In the rows, 128 means zero.
The rows of R fall into several groups, which share some directions, and each row is roughly a mix of its group's hidden directions, except one row that fits no group.
R (121 x 10):
[[112  77  71 149 134 137 133 136 117  90]
 [134 166 133 108 152 182 181 128 122 124]
 [129 176 142 102 125 112 121 169 158  81]
 [168 136 133  87 164  93  84 145 138 127]
 [119 122 147 113 154 162  86 131  96 182]
 [145  98 135 158 148 148 123 120  57 141]
 [133  76 109 134 175 161 118 158 104 114]
 [130 101 129 151 114  73  82 139 108  95]
 [132 146 113 109 146 176 178 115 156 162]
 [167 120 152 113 160  82  85 142 116 150]
 [101 118 139 155 107 186 141 111 123  81]
 [182 116 152 105 161 148 125 175 114 140]
 [145 164 120  78 168 150 142 102 117 160]
 [146 137  99 107 139 138 180 155 164  87]
 [147 155 125 101 156 114 143 136 132 200]
 [143 105 181 152 140 151 131 117 139 184]
 [ 98 156 153 152 109 103 174  99 109 160]
 [ 95 125 152 140 133 133  75 129  87 172]
 [127  60 116 165 148 111 102 129 115 105]
 [ 91  81  80 158 121 144 149 113 123 107]
 [121 115 120 151 102 138 136  85 124 196]
 [116  86 115 170 100 118 107  85 127 165]
 [ 98 168 154 132 100  75 144 129 147  98]
 [ 84 146 123 139  97 180 173 126 129 117]
 [103  81 119 170 134  94  95 105 127 100]
 [136 157 126 112 148 119 161 120 130 202]
 [143  97 118 149 117 167 161  69 142 133]
 [120 181  95 108 120 142 187 131 138 127]
 [174 112 111 133 160  87 114  91 158 150]
 [125 104 115 163 114 124 159 121 138  58]
 [101 176 159  97 123 166 141 158 134 103]
 [149 102 123 118 153 142 146 160 143  60]
 [124  80 145 155 148 170 134 120 111  80]
 [160 150 162  92 162  99  89 155 138 127]
 [ 85 123 141 156 119 137  87 119  71 146]
 [109 121 111 142  92  96  81 139  78 115]
 [145 138 115 115 146 158 193 125 168 106]
 [101  98 114 157 102 128 145 102  67 141]
 [144 126 124 135 127  45 111 119 152 124]
 [162 111 116  91 163 164  83 146 121 108]
 [122  86 119 163  99 105 102  95 121 172]
 [111 102 147 135 136 126  62 147  86 145]
 [121 185 134  84 136 131 143 163 159 106]
 [155 145 110  98 145 134 180 148 174 105]
 [106 105 126 176 111 158 106  90 121 171]
 [ 99  79 172 163 157 148 123 104 132 133]
 [113  88 126 181  98 118 111  89 102 139]
 [129  64 118 152 134 169 112 120 106  98]
 [123 159 152 105 127 138 112 157 168  70]
 [150 136 103 113 132 129 181 145 160  75]
 [ 95 110  72 130 107 148 177 122 113 113]
 [ 97  69 119 170 158 135 104 114 119 117]
 [155 159 126  86 134 170 160 161 117 155]
 [119 151 114 115 148 187 181 117 137 147]
 [162  96 129 127 119  61 104 143 100 123]
 [ 88 109 142 172 104 112 131  75 150 135]
 [173 122 119 113 167 132  84 175 114 121]
 [133 107 117 115 162 188 167 107 147 147]
 [105 147 108 121 128 169 177  92 102 159]
 [116  89 111 162 114 122 124  85  99 175]
 [121  85 118 171 106 131 114  84 120 170]
 [137  78 156 140 181 155 111 147 108 137]
 [132 116 155 120 134  91  60 156 107 135]
 [141 122 105 112 146 165 181  93 144 164]
 [106 151 111 121  92 119  86  98 117 180]
 [125 104 123 164  87  78  95 107 112 148]
 [123 102 121 160  90  78  91 109 112 152]
 [114 116 157 147 118 105  71 112 109 175]
 [126 101 128 161  96  71  89 121 104 122]
 [162 173 171  94 148 140 114 151 130 154]
 [123 136 129 142  97  71  71 144 120 143]
 [118  94 123 148 135 183 158  85 135 155]
 [110 157 149 136  94  75 112  92 152 107]
 [115 140  61 127  90 132 158 143 114 103]
 [141 109 110 140 127 160 185 104 153  87]
 [145 126 124 125 129  44 104 131 142 127]
 [ 81  77 108 157 126 136 152 105 125  96]
 [117 111  48 136 119 156 146 139 117 122]
 [102 162 125 140 135 144 184 133 124  75]
 [152 158 160  86 161 138  98 164 149 116]
 [ 77 146 123 121  86 152 148 154 115  87]
 [118 165 140  94 162 177 154 156 136 109]
 [117 116 151 125 140 139  72 126  97 183]
 [158 142 192 118 156 114  91 138 129 148]
 [109  67  83 157 144 134 123 130 112 102]
 [154 153 181 130 138  97  80 123 140 152]
 [118  78 134 175 102 117  91 104 109 148]
 [104  73 102 168 142 114 101 116 124  95]
 [113 138 107 132  92  80 110 109 125 184]
 [133 152 107 122 117 145 184  88 129 173]
 [134 133 108 131 116 148 165  83 141 189]
 [105  93  71 135 117 153 166 132 122  98]
 [127 170  99  83 149 149 162 106 129 162]
 [124  88 105 157 142  89  82 128 117  93]
 [134 109  93 120 135 145 179  80 152 155]
 [126  98 121 160 100 108 103  98 113 186]
 [110 151 134 132 109  58 150 136 122 167]
 [139 108 112 115 150 164 131 120  74 179]
 [113 159 147  90 156 183 147 157 143 137]
 [175 142 155 122 155 116  71 156 136 139]
 [152 147 130 106 144 150 174 102 173 164]
 [136 158 110  98 150 141 178 164 154  97]
 [170 123 135  99 122  71  93 152 150 124]
 [168 182 124  89 117 143 138 155 128 160]
 [112 185 152  93 123 103 137 171 148 133]
 [134 150 149 100 144 183 112 164 155  97]
 [103 170 136 139 102 110 129  92 122 186]
 [124  87 152 163 135 139  95 139 110  72]
 [130 121 140 128 131  87  82 167 122  76]
 [108 148 180 138 101 117 148  85 146 163]
 [177 146 142  95 155 115  95 172 111 124]
 [147 138 105 113 135 128 179 149 161  75]
 [140 118 162 116 137  86  66 155 111 123]
 [ 79 124 100 137  86 161 162 135  99 122]
 [ 86  76  97 172 134 132 123 103 124 113]
 [117 110 154 139 126 119  66 117 100 175]
 [115 142 138 140  96  70  78 150 112 122]
 [124 191 117  80 133 115 148 151 154 133]
 [136 147 131 119 153 166 160 126 128 196]
 [181  98 146 139 170 110  93 110 132 150]
 [136  83 152 164 113 107  85 153 121  94]]
Here is one row of each group, with its name. Which group are the others in?
[118  96 106 140 116 105 129 102  60 151] => (62)
[ 99  99 137 157 123 139  84 129  71 112] => (127)
[116  68 123 163 149 102  98 123 116  96] => (69)
[124  93 113 149 126 147 141  83 110 187] => (49)

[106 140 155 142 121 117  91 105 112 194] => (127)
[145  72 108 138 135 149  93 111  86 107] => (62)
[132  85 150 156 145 138  97 145 103  74] => (49)
[122  73  80 150 132 112 122 136 114  85] => (69)
[121 172 167  88 135 140 114 171 138  98] => (62)
[168 110 175 155 163 109 108 102 125 155] => (62)
[149 163 103  77 167 132 141 106 136 161] => (62)
[141 136 155 103 148 181  99 165 142  96] => (62)
[110 107 141 177  94 108  72 120 117 136] => (49)
[128 112 110 127 118  93 100 179 114  76] => (127)
[144 142 117 103 122  72 109 180 142 105] => (127)
[ 99 117 106 161 104 179 168  98 134 119] => (62)
